One turn moves each row of this set onto another row. After a few examples, where does it send each row asked below?
garag: [-17  10  15 -30  -9  19   1  45  22  13  21 -28  19  30]
papub: [ 43 -19  30  11   6  36   2 -35 -17 -16  22 -12  33  -9]
lil: [-12  16  26 -26  -8  13   2  33  39  16  32 -35  10  25]
zur: [ 40 -13  23  11  -6  38  -3 -41  -7  -2  24 -19  39  -8]
Bev: [ -1 -33  27  -9   1  34  -6  36 -18 -17 -26 -27 -18  28]
Bimed: [-12  11 -15 -23 -10  15  20 -19  10 -15  17 -56 -20  54]
Finef: [-64  14  31   8  13  16  17   6  -4 -30   6 -14  25  20]
Tuput: [  7  10  36  28 -16  36  63 -21  14  32  -4 -29   4  -9]
dosam: [ 18  -1  16  28 -23  29  62 -22  18  24  -3 -20   7 -16]
Kerim: [-16  24 -12 -24  -1   7  30 -17   9 -13  19 -56 -14  49]
pas: [ 11  25  41   4  15  -3  30 -14   4  -7  19 -33 -23 -48]
gik: [-10  18  33 -44  31  29  -2   7  -9 -18  -1   1 -28 -15]
Gis: [  1  25  27 -46  20  31 -14  11  -7 -12  -4   0 -31  -7]
Kabe: [-39  12  33  -6   2  23  -8 -11 -46  20 -23 -48  26  19]
kuve: [-12  28 -13 -20   0   4  29 -15   8 -13  20 -51 -28  47]
Pudim: [  6  27  46  -2  12 -11  33 -15  -9   2  26 -37  -8 -45]
rimap: [ 16  16  40   8 -56  -8  -5 -21 -25  16 -22  -9   7   8]
fasam: [-15 -23  11  -6   6  44  -1  42 -17 -19 -13 -32 -11  30]
rof: [ -3 -30 -13  12  -3  19  14 -62 -10   9  28 -23 -16  15]
tevug: [ 17  -1  24  22 -10  31  67 -22  13  28 -11 -32  -6 -13]
viver: [  5  18  45   2  11  -3  33 -19  -6  -3  26 -40  -9 -51]
Duk: [ -3  24  33 -44  17  30 -22   3 -10 -15  -5   0 -26 -12]
sisun: [-12 -27  23  -7   1  48   4  35 -18 -17 -16 -30 -30  26]
rekiz: [ 41 -12  20  27 -11  35   7 -32 -11  -8  18 -16  38 -19]
Gid: [ 32   3  -5  40  -2 -10   7 -12  18   1 -12   8   4 -12]
Vuza: [ 26   4  -1  33  -4 -19   0 -14  31  -1 -22   0  -3   8]
lifu: [-37   7  34 -11  -3  17   1 -16 -47  27 -17 -52  27  21]
nopem: [-35  22  40  -3  -6  12  -8  -1 -42  26 -16 -46  29  22]
vok: [ 19  19  29   8 -60  -5  -4 -19 -23  20 -16 -16 -13  17]
liva: [-56  15  22  -1  10  32  22  18  -2 -34   9 -19  27  21]
tuf: [ -7   8  22 -31 -13  11  -2  35  21  12  36 -36  18  35]
Pon: [ 26  18   3  38   1 -16   4 -17  17  -5 -21  11   2   1]
zul: [-56   9  30  12  14  30  25  -3 -11 -29  15 -14  25  31]
Fasip: [ -3 -31 -11  13  -4  17  -3 -60 -10   0  24 -12 -22   7]
zivog: [ 17  21  33  11 -60 -13   7 -16 -20  20 -16 -12  -7  11]
Buzu: [-12 -31  -9   7   1  18   4 -64 -11  -4  20 -16 -22   2]

Gid -> fasam
Buzu -> lifu
Now these:
Vuza -> Bev
tuf -> Pon
Kabe -> viver
rof -> nopem

One turn moves each row of this set onto another row. After a few examples, where does it send each row asked below?
zefa: [ 10 -18 -42  32  20 -12 -40 -23 -12  20   4  -3]
Sibip: [ 22 -11  -1  11 -31  -1  -4  27 -15   9  46   7]
geb: [ 27   1  -4  40   9 -16 -33 -58 -22  10  14   5]
Vop: [ -4  11   8   9  15   6  45  34   8  10  21 -16]
gumol: [ -6 -10  -6   7  -7  33  12 -23 -17  -4 -26 -40]
poz: [ 39  38  24 -12   9 -34  -3  -4   4 -23  18  -2]
nakig: [-12  13  21  13  30 -34 -43  10   6  -3  -3  29]
rolod: [-32 -14  24   2 -33 -15 -23 -39 -10 -15  29 -20]
seget: [-33 -16   9  12  44   9  17  -2 -10 -15  10 -32]
rov: [ -2  15  33  21 -23  -5 -23  33  24  14   6  -6]
sof: [-22   6   2 -12  -6 -37 -22   0  29 -39  13 -15]
Situb: [-22  12  22  28   0   3  38  -4  11 -35  33 -16]
Nem: [ -9  17  41  12   3 -24  41   7   5   8  29  25]
banu: [ 24  17  -2  15 -42 -28  -4 -48  13  22  21 -10]
vaz: [-11   6   8  -3  15 -22  -8 -32  14  31  15  57]
bon: [ -7  37  35  18  44  -2  35 -12  -7   6   4  -5]
dalu: [-37 -10  44  13  34 -21  13 -30 -13 -17  19   8]
zomef: [-27  26  -1  -2  34  -1 -14 -63   7   7  -7  -6]
nera: [ 30  -8  20 -11  -5  21   9 -16  34 -12  23 -36]
sen: [-29 -30  -6 -30  11  -4 -19 -21  -3  33   3 -23]
zok: [ 24  45   4  40  -9   1   1 -15  -4 -17  36  25]
zomir: [-25 -26 -14 -10   7  -1   0  -1  -6  31 -34  17]
rol: [-26  -9  12  -8 -23 -26   7 -53 -11 -27  -9  13]
Far: [-22 -34  18  14  16  21 -31  -3  37  10   0  -5]
vap: [ 32  -1  -6  12  -9 -43 -29 -23 -26  38  13   7]
fik: [  2   0 -39  35 -13   4 -15 -48  28   4  12 -19]
bogos: [-10 -25   1  -1 -45 -18   3  21 -25   2  -4   8]
zetaf: [  6  -1 -40   7 -32 -24 -11 -13  23  33  11 -17]
zab: [ 39  -2  40  14  31  24 -12  -7  10  25   6   7]
linoz: [  4 -27 -36  19  -8 -30 -25 -44  11  -1  27  15]
duze: [ 22  20  11  23 -27   3  22 -33 -24 -40   4   4]
foro: [-34 -36  17   4   4 -13  23  17   2 -14  36  -3]
tiso: [-19 -12  30  -6  47 -17  20   8 -16  27   7   9]
ditek: [ 27  29 -26   8  36  13   5   3   2  31  10  22]
leg: [  2   4   2   6 -13 -31  10 -10 -14  -4  -4  62]
Midu: [ 19 -10   9 -18  49  -8 -12 -41  16 -29  13  -1]
zogo: [  6  19  -5  14  25  20  20 -54  -7 -10 -27  14]
Rab: [ 30  27  -9  28 -13 -11 -19 -26  -9  43  -3 -27]
Tovam: [  5   8  -9  12 -12  19 -10  -4 -21 -16  24 -55]
ruras: [ 23   2 -16  21   4  29  15  20 -20  19 -21   8]

fik -> linoz
Sibip -> Tovam
Now these:
zab -> poz
dalu -> tiso
leg -> ruras

